In the rows, 128 means zero.
One hidden turn or mirror swaps the rows below in pairs. Which row is each named row swapped with?
The rows were stretched afterwards, more along some directions than others.
Z45: [101 121 117 119 146 110 139 132 135 147  82 105 124  90 121 175 144]
Z264: [108 118  91  79 188  95 130 133 139 144  73 114 123 104 130 130 104]
Z849: [143  58 122 153 161 138 121 132 127 103 148  94 131 141 111 156 108]
Z828: [113 115  99 132 133 135 134 135 125 164 142 169 132 110 118 107 128]
Z992: [101 124 115 116 142 111 135 145 132 146  87 109 121  90 113 166 151]
Z192: [ 97 121 112 111 153 107 139 147 138 146  83 108 123  86 112 164 147]
Z729: [109 120  94  83 189 105 130 142 144 143  80 109 117 106 124 123 107]
Z255: [136 144  92 174 123 120 144 127 146 163 125 170 138 111 143 132 150]
Z458: [114 118  92  85 184 102 125 134 133 140  79 111 120 113 125 127 108]
Z939: [140  78 121 128 163 125 120 151 149 126 165 102 103 113 105 127 129]
Z312: [134 108 110 146 122 129 125 160 125 137 139 174 131 110 102 107 129]
Z241: [102 127 117 124 143 115 140 137 130 152  81 110 128  96 118 170 149]
Z39: [121 110  82 139 136 119 143 172 158 157 146 173 121  80 104  97 148]
Z109: [124 115 124 144 127 142 132 142 105 157 131 166 127 122 126  99 116]
Z942: [111 118  97  89 183 113 124 129 137 138  80 102 119 123 131 132 108]
Z833: [115 120 103 135 157 118 131 137 131 148 126 182 140 103 131 115 108]
Z784: [ 95 119 109 118 149 108 145 145 141 152  91 113 120  95 113 166 149]
Z372: [113 126 103  87 180 104 124 123 134 136  78 108 129 122 138 130  97]
Z13: [118 100 119 149 135 136 122 132 139 149 125 160 127 113 129 117 132]
Z848: [130  91 127 168 157 134 120 149 154 114 155 101 117 107 106 143 146]
Z49: [121  64 126 137 188 138 142 132 140 125 150 111 134 145 108 154 101]
Z162: [ 98 119 111 118 145 115 141 140 135 147  85 109 122  93 112 168 146]
Z791: [129 108  93 137 128 118 135 139 138 142 141 167 128 108 124 108 110]
Z290: [103 110  96  81 195 100 126 135 132 140  77 111 128 113 123 123  96]
Z668: [122 108  85 143 156 114 132 147 148 168 134 173 127  90 122 113 122]
Z621: [145  80 141 159 135 136 117 127 129  90 153  84 126 153 120 155 117]
Z171: [101 128 115 117 141 114 139 140 134 154  86 115 124  88 112 165 153]
Z48: [104 109 123 118 159 126 141 126 135 167 126 173 143 118 142 115 102]
Z533: [129  88 136 163 147 156 109 146 148 106 164  88 120 123  94 147 131]
Z330: [100 129 114 114 148 107 145 148 139 155  83 113 123  79 115 162 148]
Z540: [117 115 110 139 142 138 144 143 146 173 134 175 130 112 121 106 132]
Z745: [115  77 119 126 176 122 141 144 146 138 166 113 118 111  97 135 119]
Z649: [123 121 107 136 120 126 150 139 118 153 139 183 128 127 118  93 140]
Z10: [142  87 144 163 157 151 128 125 119 121 141  96 115 138 111 149 123]
Z215: [141  85 133 153 164 152 126 138 144 116 154  90 126 138 115 156 123]
Z591: [134  75 115 147 172 159 114 151 159 113 163  84 117 130 104 151 132]
Z401: [ 94 115 113 112 156 104 139 135 137 149  78 111 124  86 122 175 138]
Z895: [110 114  88  72 191  93 129 143 132 149  86 122 125 111 124 119 100]
Z764: [107 114  91  91 189 106 125 137 136 139  77 113 124 113 127 124 107]
Z367: [110 121  95  90 191 102 126 131 135 144  73 108 126 106 133 132 109]
Z916: [145 117 145 153 128 147 123 116 105 118 155  95 127 149 126 150 137]
Z149: [128 128 103 153 127 139 139 129 117 155 135 176 120 138 122 111 146]
Z439: [147 104 133 146 144 128 133 117 122 110 148 103 122 138 137 153 132]
Z517: [145 102 119 156 154 131 123 139 162 110 146  99 119  98 116 150 141]
Z116: [136 110 133 166 122 167 116 134 157 101 174  74 111 154 113 143 148]
Z127: [100 121 121 110 149 113 134 143 139 144  91 109 119  97 108 167 146]
Z388: [135  95 121 171 172 145 119 122 136 116 140 102 127 123 115 170 142]
Z231: [124 105 106 141 127 116 132 135 138 147 131 167 123 124 133 106 123]
Z214: [113 116  90  88 191 107 124 138 138 139  82 107 120 113 125 130 111]
Z288: [122 119 103 151 143 134 138 137 148 174 124 174 140  95 118 125 144]

Z895 is swapped with Z127
Z116 is swapped with Z255
Z149 is swapped with Z916
Z109 is swapped with Z10

